Each row is where one point has got to under a steady rotation. How many steps took it there?
The counts run from 0 to 528.
[137 101 118 115 129 139 126 117 146 108 171 140 163 103 172 174 169 143
 180 149 115 155 189 157 169 103 164 158 111 137 137 133 113 160 108 115
 126 143 110 152 141]
171
[158 123 109 165 168 126 108 109 150 123 114 178 117 147 112 112 140 152
 111  90 132 135 134 130 104 157 167 179 143  74 131 107 114 118 132 123
 123 127 130  69  56]
523
[157 132 117 134 122 117 114 143 132 115 179 142 177 141 130 125 150  97
 149 151  54 127 125 150 143  99 178 152 103  97 159 118 175 141 128 166
 120 117 159 134 164]
250
[172 159 152 128  80 125 147 138  95 123 176 123  92 114 144 140 149 136
  94 136 125 121 163 141 112 121 138 110 118  80 102 138 208 117 110 107
 136 112 132 167 108]
394
[113 158 120 124 112 103 121 145  97 120 151  92 135 138 135 161 155 156
 132 110 144 114 156 125 131 150 186 142 133  70 158 125 122 117 103 153
 127 108 155  58 121]
253
[ 98 159 158 121  92 117 159 142 110 127 162 130  88 108 140 174 121 133
 120 143  91 142 172 105 130 167 126 129 112  85 118 136 147 137 155 109
 162 163 150 171  93]
202
[ 87 154 130 106 173 126 156 157 132 138 143 169 108 117 160 109 124 133
 110 119 147 138 152 147 142 159 167 148 147 104 163 109 156 144 171 140
 195  95 132 135 101]
305
[145 130 148 169 103 146 149 132 126  95 161 179 125 115 105 130 142 130
 153 131  76 171 166 126 131 143 164 134  86 118 115 156 168 157 128  59
 103 162 138 166 116]
468
[122 124 117 132 133 120 126 162 174 143 158 137 184 136 156 152 130 124
 113 132  35 140 128 130 107 136 155 185 127  85 158 117 152 117 124 152
 133 148 159 130 122]
59
[157 140 107 162 142 108  78 101  95 108 165 103 151 136 100 138 155 131
 175 110 130  93 135 100 156 128 201 119 116 130 170 112 135 158 103 149
  95 140 143  95 148]
158
[ 99 141 138 125 112 173 123 112 103  92 125 116 111  99  96 121 163 121
 102  95 162 118 198 137 141  94 185 129 102 113 134 130 141  95 111 147
 157 157 159 139 162]
378
[146  98  51 137 146 162 136 106 123 118 146 174 119 131 135 154 146 143
  95 124 105 118 106 137 145 141 155  84 124 135 122 115 159 132 159  82
 138 131 122 167  66]
27
[ 90 129  98 137 134 139 100 135 147 140 182  80 162 104 169 153 113 149
 125  80 144 155 170 107  94 136 153 134 145  99 165 117 120 136  94 142
 126 164 134 128 140]
339
[137 148 121 171 147 113 106 127 109 104 153 109 152 151 123 167 140 113
 126 142  83  89 126 115 147 135 186 151 139 137 148 119 122 136 128 224
 121 154 144  95 115]
156
[153 173 117 137 129 133 110 146  87 122 199  95 101  95 128 140 129 132
 128 107 126 107 154 115 169 120 132 108 135 120 144 109 204 151 105 139
 131 109 106 176 150]
222
[128 113 117 143 123 112 104 131  98 126 169 127 128 145 130 147 132 111
 165 126 178 110 171 111  87 146 183  93 108 102 142 117 125 149 163 194
 146 172 167 139 121]
358
[152 148 113 138 157 138  97 114 106 121 127  92 105 118 113 166 163 178
 156  82 146  95 171 122 140 121 192 136 148 151 136 139 120 140  86 155
  96 134 119  85 138]
349
[145 148  99 120 162 122  77 149 128 168 169  94 121 107 112 127 125 135
 116  95  96  94 146 103 146 110 127 151 133  63 149  89 176 123 127 172
 118 152 133 145 154]
146
[146 152 148 108 163 133 107 135 127 157 145 100 101 125 151 172 128 161
 118 108  96  80 132  97  97 138 173 107 156 184 147 137 178 144 113 105
 113 131 115 176 109]
118
[116 131  75 153 176 172 150 130 106 107 112 184  80 136 113 134 159 148
  99 106 156 135 121 164 120 156 178  96 132 143 122 142 120 139 187 123
 141 138 126 125 101]
103
[146 120 151 154 104 128 145 156 125 145 173 163 130 132 144 133 141 138
 141 156  95 169 144 131  76 153 146 119  98  74 116 139 155 161 153  87
 114 154 147 179 108]
278
[148 120 108 158 167 136 102 153 149 174 151 131 125 123 112 154 153 131
 115 124  73 124 138 123  93 129 127 142 125  95 133 102 136 132 153 168
  93 204 125 162 141]
260
[157 124 157  92 119 140 131 118 134 119 140 180 125 105 143 130 176 146
 163 130 143 143 212 172 131 100 168 169 106  95 115 136 142 123 117  77
 146 112 127 126 125]
457
[137 175 154 145 138 119 143 121 104 124 154 123  73  83 125 171 146 153
  88 146 103 109 171 114 171 144 111 146 145 111 103 130 151 143 136 127
 134 146  80 161  66]
488
[179 134  75 147 179 132  95 169 120 173 188 133 108 119 125 141 147 125
 139 108 108 119 116 126 130 125 119 115 142 101 147  96 176 156 145 174
 101 133 109 151 153]
336
[123 130  81 140 148 151 100 163 124 151 189  84 134  92 161 162 122 144
 125  71 142 155 158 122 106 122 145 116 160 114 157 127 155 139  96 170
 117 143 125 137 161]
338
[131 111 124  89 115 143 126  96 114 123 130 171 131 134 141  92 162 123
  92 135 149  97 166 142 130 108 184 133  81  71 138  92 167  97 158  94
 177  98 154 146 105]
112
[123 144 151 160  85 156 136 132  99 116 198 106 139 103 143 154 142 133
 111 143 119 139 160 137 116 110 156  89 111 129 128 154 180 144  95 115
 115 155 128 192 152]
108
[140 144 121 158 155 106  91 119 102 117 161  95 140 140 102 152 146 119
 143 119 108  82 123  89 148 136 197 136 130 123 165 103 131 146 129 193
 111 149 141 107 137]
157
[186 125  71 149 190 122 113 151 138 134 149 196  97 146 111 135 127 129
 151 108 110 132 127 139 127 154 137 137 130 102 123 114 152 159 165 158
 115 126 126 120  94]
525
[ 99 140 104 156 155 165 139 144 126 123 151 154 108 108 120 130 164 167
 148  88 143 183 160 151 130 161 189 127 128 129 145 143 118 171 126  85
 117 141 111 105 162]
275
[143 143 120 124 140 160 106 111 131 136 132  97 116 121 148 176 136 171
  99  89  96 101 131 116  94 131 181  95 152 193 132 146 172 133  98  86
 105 144 126 171 111]
119
[145 169 125 183 167 122 112 145 112 133 184  94  95  89 138 136 119 134
  93  95 136 119 156 118 139 143 118 134 175 127 132 125 169 155  90 162
 117 147  83 140 118]
413
[123 132 117 119 177 160 131 116  98 121 142 148  79 101 157 126 171 149
 122 121 206 118 175 159 144 127 170 101 146 149 135 134 128 141 154 134
 169 104  94 149 125]
475
[143 156 126 128 126 156 134 164 135 155 127 120 127 139 121 125 186 144
 103 125  86 124 138 181  96 107 201 136 141  97 140 143 167 103 126 146
 104 122 150 117 177]
366
[114 139 119 127 173 136 116 124 112 139 101 157  72 126 111 156 158 175
 149  94 153 127 162 128 114 172 176 143 144 109 137 124  91 137 166 128
 124 163 123  94  92]
179
[135 140  97 128 140 101 106  98 104  98 130 127 111 132 127 188 149 162
 157 107 148 113 176 102 163 150 165 161 141 104 129 126  93 134 121 135
 131 140 137  76  67]
64
